One turning vector, and how many ticks it has turned:
The counts run from 0 to 202.
[-25 -18  18  -9 -16  18  11  33 -39 -14  23  25  12 -19  12  -3   3  17
  -6  -7 -48  14 -30 -29 -23   3  14   9  18 -15 -42  -3 -18 -18  -5  -1
 -26 -11 -23  -3  -1  29  -7  -8   8 -30 -12  -5   2  10  -8 -19   4  20
  11   3  -2 -21  33  12  -5 -16   6  21  -5  27  35 -32   6 -36 -11 -19
 -29 -18   7 -19   5 -21  -6   8 -26  17 -28  35 -12] => 141
[ -1  21  29  14  -3  25  -2  49 -24 -11  32   8   7 -16   2   9   6  39
   5   1   0  21  20  26   3 -10   4 -18   6 -31 -26  19  11 -22  21 -45
  -2 -35  -1  33   6 -15  13   5 -11 -10  13   9 -12  -3  13  17  17  40
  14 -36  15   5 -12  21 -46  33  32   1 -20   2  12  -3   0  -3  -6   1
 -50   3   9   9 -46   7  10  19 -42  35 -23  12   6] => 108
[ -2  -9 -17   5   0   9 -15   1  17   3 -16  14  14  33  14 -20 -20  -4
 -17 -19   8  28  15   6   1  22 -28 -13  -9 -45   8 -24  28   2 -12 -27
  20 -14  -5   9  -3  -2 -18  65  -1  30  18   1  12 -16 -23 -27 -27  14
  50 -26  30  -9   3  23  -7   4  -6 -18  -1  62 -28  12   3 -27  -4  32
   9  16  26  12   7 -19 -25  18 -15  32 -11 -27   7] => 111
[-34 -20 -13 -42   8  17   1  -6  -7  -2  -1   2  21   0 -12  -8 -40 -15
  11   2  -6   1   0   5 -21  16  12 -23   4 -11   5  -8 -40  11  -2  31
  -4  -7 -23 -12 -11  29 -11   7   1  12 -19 -19  16   0  11 -52 -21   8
   1  -4   9 -21  35  -8  -1  -9  17 -19  -7  35   1 -16  -4 -29   3 -14
  24   5  47  -1  57 -60   5  21  -5 -21   7  -3  10] => 51
[ 36  48   6  27  26  -2   7   0 -20 -12   9 -43   0 -22  -3  -5  18  20
  13  11  30  -9   1 -18   3 -44 -14   3 -13   3 -10  49  -8 -39   6  26
 -38 -19  -6   6 -12 -15  23 -12  20 -19  13 -10  10   7  33  22  12  10
 -24   7 -35   8 -31   3 -17  32 -27 -11  22 -15  29  14   2  29  -2  -1
 -24 -14  -8  -1   0  31  34 -15  -1 -34   1  -9 -19] => 153
[-24 -51  18 -21  10  45  -8  -3 -25  19 -23  17  12 -14 -15 -31  -7  -6
 -14 -17 -17  21 -12  25 -14  17  26 -13  16 -13 -34  14 -17   1  11 -21
  17   7 -15   5  -4  16 -15 -19  -9  15 -62 -18   9 -16  19  14   4   8
  31 -13  14 -18  14 -10  20 -28  27  -9  12  23   1   9  -7   9  18 -14
  -1 -12 -10  -7  22 -19  16   4  15  27  43  56 -17] => 77
[-22 -25 -13 -20  10 -26   4  12  23  17  16  35  -1  -5  -6  30 -20  15
   5  15  -5   0   0  16   6  29  17 -10   0  12 -14 -15   8  17  22   4
  17   6   3  31  21   4 -30 -13 -46  -1  -4  -1 -21 -17 -30 -29  25 -12
   3 -15  34   0  14  20 -18   7  42  47 -45  -7  -6 -15   5 -43  -6  11
  25  38  33  -9   0   1 -28  37   0  -3 -25  -6  43] => 24
[-26 -12  -4 -23  18   9 -20   3  25  -8  17  56   5 -11 -20  -1 -28  -3
  16  19 -13   4  19  65   3  51  27 -10  20  16 -30   2 -22  -1  40 -35
  19  12   1   9  20  22  12  13 -29  24 -13   7 -12 -31 -24  19  20  -1
 -17 -27  22  15   9  -1  32  -7  19  -1   0 -10 -15   4  -9   8  -5   5
  21   8 -22  -7 -24 -10   4  -1  21  27  14   8  34] => 195
[ 11  -1  11   2 -35  11  -3  -8  -7 -36  -6 -15 -14  17   3  18  22  29
   3  29  -8  -1 -20  -6   3 -22  -1 -20  19 -24  46  -4  43  24 -16  34
  13 -27  12  -5 -24 -32 -14  13 -26  -3  43  -8 -11  53   7  -8  -2   8
  17  44 -12  -5 -26 -13 -21  -8 -19 -16  24 -25 -25 -11 -27 -14 -22   3
  18   7 -10  -1  -9  12   2   0 -13 -10 -26 -18 -29] => 15
[  5  -5 -46  -5  -7 -16 -17 -24  -3  28 -29 -11   3  26  18 -31 -38  -6
   0 -11  15   4  46 -28   1  -5 -30   8 -20   3  31   8  11  12 -49  10
  -1  16   8 -17  -5   4 -24   7  30  34  -8  11   4 -29 -12 -34 -15  21
 -15  -8  -2  -6  21  15   8   1  15  -5  -5  40 -41   8   3   0  19  15
   5   9  33  12  50 -39 -13  -2  16  17  17 -31  16] => 170
[-25  -3  -9 -28  35   6  10  12   8 -22  25  15  19 -43 -14   8 -27  -7
  28  14  -4 -28  -1  24  -4  13  32 -24  19  39  -6  20 -61   9  46  21
   1  -1 -22  -3  -7  15  12 -23  -7  -1 -24  -5  -8 -23  11 -17  12  -7
 -55 -21  -2   0  10  -1  15  -9  41   8  -2  -6  19 -24   9  -8 -10 -14
  19  20   9   3  18 -35  23   4  -5 -27  21  15  12] => 50
[-20 -20   6  -5 -16  22  -9 -15 -18  -8 -37  26  10  23 -12 -16  16  -2
 -25  -3 -54  18 -45  22 -13 -18  19 -36  29 -32  50 -19   3  39  -4  10
  50  18 -16 -26 -17   5 -11   4  -7  14  11  12   4  14  16  -7 -21  16
  16  30  -4  -9   0 -12  30  -5   0 -61  18 -24 -14   6 -18   5  -3  -2
  23   2 -27 -10   7 -31  10 -38  23   8  -5  10 -49] => 14
[  9  39  -1  11 -20 -10  -8 -18  18 -36  -1 -12  -8  18  25   9  33   1
   8  34  24 -37   9 -27  13  -8 -19  22 -17  -3  23 -22   4   0 -26  30
 -28 -17  18 -12  -5  -9  27  43  23 -11  48   6  -4   7 -30  -2 -16 -18
  -6  27  -7  13 -17   2 -16  11 -42 -21  12   0  -4   2   8 -13 -18  19
  19  -6   1   7 -33   8  -8 -10   0 -39 -27 -45  -6] => 34
[-33  -8 -18 -13  34  -4   2 -13 -25  23 -27   4  -5  -4 -24  -5  -9 -12
  12   6 -17  -3 -16  13 -25   7  37 -13  -3  -9 -25   3 -23   4   3  47
  11  14 -26  -4   2  25 -14 -19  12  -1 -34 -32  14  14  38 -17  -9   4
 -14  32  -8 -17  28 -12  26  -6  15 -12   5   2  27 -11 -12  -8  13 -15
   9  -1  31 -26  65 -28  28  -6  39 -20  14  22  10] => 155
[ -6   7  10   8   4   0  -4   3  42 -20   1  47  30 -25 -15   1   2  -4
  26   0  13 -33   1  20  29  42  26  -1 -13  31 -13 -15 -59 -10  30  10
 -28 -10  13  16   9  17  36  22 -11 -10  -9  12 -24 -35  -8  -2  33 -10
 -45 -20 -14  23 -19  13  17  37 -10  -2   1 -12  23  19  38  22 -10   2
   7  14 -22  14 -47  -8  11 -12  -8 -17  12 -18   7] => 31
[ 14  22 -21  -8 -26 -16 -18   0  -2  -5  12  18 -34  22  -4  11 -22  17
  15  20 -19   4  17 -22  16  10  -7  24  12  32  30   9   9  28  -4   3
 -23  15  50 -41 -19  19 -15 -24   6  32  33  10 -15  23 -42  -7  29 -10
 -41  14  -2   6  -1   2  10 -25 -17  32  -5 -32 -26 -25  -7   2   3   2
  15  -3 -30  11   7  -1  -1  -9   6   2 -17 -33  28] => 1
[  9 -16  11  15   2 -15   6   4   7  36 -47 -11  20 -13  -1 -25  -1 -15
 -22 -64   9   1 -25 -29  20  -4 -11  -6 -35 -20  -6 -15 -14 -22 -11   6
  -7  12 -26  13  11  -3   2  21  32 -26 -28  -6   8 -26  25 -19  -4   5
   6 -24 -11 -28  -3  22  -2  35  -1   0  10  43  29  26  37  11  17  -4
 -30   7  28   4  26  20 -20  18 -25  -1   6  16 -21] => 148
[-47 -35  28  -5 -12  14   7  22  -9 -16 -16  58   6  -9 -25  -9 -10   8
  -3   9 -50   3 -28 -14 -12  22  31 -38  -8 -32   2 -17  -8  12   3  -1
  11  12   9  -1  -3  16 -17  12  -5 -10 -25 -12 -29 -10  -4 -49  -7   8
  -6  -3 -17 -17  12  25  43   3  30 -20  -8   8  14  11  26 -11   0 -13
  31   8  -9  -9   6 -25   5   4 -28  19 -12  17 -28] => 200
[ 12  15  11  56  14 -16 -10  -5   1  -1   0  -8 -19 -23  -4   7  31  17
  13  20  19 -11  11   6   4 -18   2   8 -23   0 -34  13  23 -23  17 -22
  10  10  20  30  19 -28  18  -3 -23 -14  13   8 -22 -13  10  47  16 -13
   9  14  12  39 -31  -6  10  28 -17   4  -4 -32  -6  28   5  32 -20  20
  10 -10 -47  12 -45  59  21  -4  12  -3  -1  -6  -3] => 94
[-24  35  45 -19 -19  54 -10  16 -29   3   5  22  13  36   1 -13   3  18
 -14 -33  -9  24   9  51   6  18   6 -27  35  -8  19   2   8  20   5 -14
   3 -21   1 -10 -11  17  24   0  14  27  -4   5  12  28  14   4   3  44
  17  -6 -10  -3   5   2 -47  -7  22 -33  18  -4 -10 -12 -35  17  26   1
 -41  -3   4  13 -17 -35   4 -35 -21  31 -13  24  12] => 104
[  5  50  14  -2  12  21 -15 -21 -18  26  -5 -30 -11   3 -12 -12  -1   1
  12  -4  52   0  21  25   1   4 -21   2 -10 -12 -26  30   2 -46  -2  26
 -30 -23  -4  23   1  16  16  17  14  18 -19 -25  29  31  32  34   8  13
   1   6  -9  -2 -13 -15 -35   6 -36 -14  25  17   2   0 -16  22   6   0
 -39 -20  15  10  11   6  22 -10   1 -16  22   1  30] => 71
[ -6   2  14 -25 -18  -1  -3  12   9 -12  27   6  -1  -5  15  30  -8  19
  -3   7  -4  -7  -5 -19  -3  39  10  35   6   1 -36  -3  -2 -20 -18  13
 -55 -19  12  11  -3  52 -19  10  -1  -6 -16 -20   9  25 -41  -8  39 -20
  -7  11   7 -21  19   2 -16 -31 -32  48  11  29  32 -42   5 -26  -6  -5
  -2 -15   5 -16  -2  18 -35  21 -12  -9 -25   6  37] => 142
[ 17   1  24  30 -19 -14   3 -22  -6 -12  -7 -29 -29  -7   8  18  41  12
  -4  26   7  16   5 -40  -1 -19  -6   3 -23 -39 -22   5  49 -19 -24  -5
  -8 -13  35  35   2 -26 -15  20 -32 -17  22 -18 -20  24  -5  21  23  -2
  29  40   8   4 -35   4   5  -1 -48  10   5  -9  -8  17   9  11 -15   9
   9  -7  -1 -14  -4  58 -18   9 -13   2  -8 -14 -10] => 179
[ 35  34  -7 -14  18  32  -8   5  26 -37  21  -8  27 -19 -12   2 -16 -25
   5  -6  15   1  -7  58  13  14  -6  -2  38  25  33  10 -24 -11  41 -17
  -4 -14 -26 -12  -5   4  31  22  -1   8  31   7   7  -5  17  26  -1 -18
 -17 -31  -5  10 -16 -30 -17   3 -20 -24  33 -21   4 -21  -3  10 -13  -7
 -15   9 -31   2 -45   9  15 -27  -5 -29  10  -9   0] => 131
[-18  21  -2   2  12 -31  10 -26  37  42  -6  -2   5  33   5   5  24 -36
 -11 -17  42 -43  -2  18   8  28 -11  20 -10  21  -3 -41  -3  18 -18  21
  16  13  -4   1  34  -4  36   3   7   5 -10  10  28 -21 -25  18 -32 -50
  32   6   4  18  24  -8 -23   8 -14  -2 -24 -10   8  23   0   6  12  13
  -2  -2  17   6  -8  -3 -18 -13  36 -25  16  15  37] => 39
[  1   2  31  -7   7  25  10  15   6  27  -6 -23  36   0  -3   5   4 -14
 -28 -63  23   9 -11  30  11  10 -12 -30  -7 -12   3  -7  -4 -15  15 -11
  19  -3 -48  24  14 -11  16  21   4 -17 -13 -21  18  -1  32   4 -14   0
  23 -37   2 -20  -5  -3 -37  31  -2 -18  16  34  42  19  17   0   9   8
 -48  17  37   2  -3  13  -7  13 -31  -4  17  36 -19] => 44
[-10   4 -13  -3 -29   5  -3 -10   7 -21 -22  29   4  35   0   2   7  -9
  -6  -8 -28   1 -10 -24 -16  12 -15  -9 -11 -34  20 -35  -4  15 -36  38
 -10 -14   2 -24  -8  17   8  64  32  16  28 -10   8  21 -19 -46 -30   4
   4  24 -12 -11   9  11  18  -5 -40 -48  17  30  -9   7   6 -32  -4   2
  21  -3  15 -15  14 -35 -15 -20  -3  -4 -20 -34 -25] => 33
[ 16   7  21  -2   8  30  12   2  -3 -53  11 -42  19 -27  -4  -3  14  17
  13  15  36 -16  -9 -12   5 -36 -14 -17  -6 -23   4  15   5 -20  -9  16
 -34 -42  -6  23 -25 -22   1  27 -13 -22   8 -26   1  10  13 -21 -13   5
   9 -13  -3 -14  -9   7 -49  23  -5  -9   5  24  16  -4   1 -22 -28   1
   1  20  37  24  -3  -9   9  31 -52 -32  -3 -16 -22] => 134
[-10   6  10  48 -12 -15   6  16 -39  21 -34  -1 -12  17  18 -27   1  39
  -1 -19  -6  15  22 -49  -7 -39 -24  -6 -30 -22 -14   5  24 -22 -30  -9
  -6   6  16   8   4 -21  -7 -14  28 -12  -5  18 -13 -19  10 -12 -11  30
  14 -15  -7  -9  10  41 -15  40  19   3 -42  20 -14  34  11  18  28   8
 -32   2  15  23   1  -8   8   2 -19  20 -24  -5  -7] => 3
[ 18  -6 -22  14  40  -2  -3   1 -18   1  16 -24  -7  -6   3 -18  22 -17
   3  21  25 -11   8  24  -5 -24  -5  26  19  39 -26  18 -17   8   3 -14
  15  15 -18  -5   7  -8  25 -34   0  14 -12  23  20 -33  13  64 -25 -15
  14   8 -11  23   8 -27  13 -14  11 -20  -3 -34  -7   5 -37  12  10  -8
 -11 -23 -25   6 -14   3  21 -12  56 -13  40  28  11] => 158
[-10  19  57  -1 -30  36   1  24 -44 -17  13  11  -7  -2 -11   8  11  35
   7  -1 -21  13 -18  17  -1 -37  18 -35  21 -17  25  22  23  18  14  -1
   3 -20   7   1  -9  -8   1 -29 -10 -12  18 -12 -28  46  40   1  22  37
 -20  13 -16  -2 -13   0 -20  -1  24  -1  10 -31   5  -4 -12  24   7  -6
 -29  -4 -11  -7  -6   1  26 -22 -23  12 -25  27 -36] => 186
[ -2  -9 -20 -41 -12 -19 -22 -16  17  18  -1  30  -3   3  -7  -8 -53  -6
  14   4   9  -1  38  -5  18  34  16  -6  -5  35  19   3 -19  19   2  14
 -26  15  36  -8  -6  34 -22 -16   3  25 -11   5  -9  -7 -17 -27  43   0
 -46   4  -2   3   2   2  14 -19  21  26   3   9 -28 -15   5   1  14   9
  28  12   8   2  59 -16 -13  -4  21 -15   8 -24  40] => 169
[-38  -1  30  -3   2   7  15  -5 -11  42 -21  -4   9  42 -10 -21   4  16
  -4 -36  30 -27  19  23  15  -2   4 -26   7  -3  10 -12   6  12  -2  11
  32   3   7   9   2  -9  18 -16   0  11 -38  -1  -5 -25  33 -13 -15  10
  21 -16  -8  -3  17   7 -38  21  36 -14 -20   0 -13  33 -10  33  45   9
 -25  25  37  31  -1 -37   2  -3  -5  11   6  32  12] => 103
[-24   7   2 -19   6 -12   0 -29  14  56 -12   1 -17  29 -13   1 -24  -6
   7   5  25 -26  41  27  13   5  14 -23  -3  16  14  -9  23  25   7  25
  28  11  16  12   5  -5  -3 -20 -24  18 -20 -13 -12   3   7 -25   0  -8
  -5   7  10   9  14  -9 -25   7  41  19 -34  -3 -30  20 -13  13  15  17
   9  30  53  20  37 -32 -15  24  -4 -21   7   1  49] => 188
[  5   8  31  22  -4   1   4   7  14 -40  -2   6  26 -17   5   1   8  22
   7   3  17  -9   1 -33  22   6 -12  -3 -30 -22  -9   0  -2 -30   0  -1
 -37 -19  21  32  -2 -20  12  51  -2 -27   4  -1 -27 -13   2 -16  18   6
   3 -21  -1   4 -31  28 -25  45 -18  -7  -4  36  21  18  33  -1 -17   6
   1  26  14  15 -39  22  -3  16 -47 -15 -21 -21 -10] => 30
[-46  -9 -18 -10  -2 -11  -2  -9  20 -14 -21  56  18   0 -22  -9  -6 -15
   5 -13 -30 -19 -19  -1   1  46  29  -7   2   1  12 -37 -47  19  10  22
  16  22  -8 -24   7  33  17  19   9  13  -8  -4 -21 -27  -2 -37  -8   3
 -20   5  -2   5  21  14  45   9  -3 -34 -10  19  13  12  13  -7   5   1
  41  -6  -8  -4   6 -46  10 -24  17   7   0  -9 -14] => 32
[-22  27  20   5 -15  18  -7 -13 -14  42 -17  -6   2  49   7 -29 -13   2
  -7 -31  24  17  47  33  13 -16 -23 -19  -3 -18  18  -1  28  11 -13 -15
  19 -10  -9   3  -7 -12   9   4  20  35 -14   6  17  -9  26   5 -29  30
  31 -16   0  -6  12  10 -47  13  39 -29   3  23 -23  27 -27  23  31   1
 -33   2  38  13   1 -45  -2 -15  -2  18   5   5  19] => 189
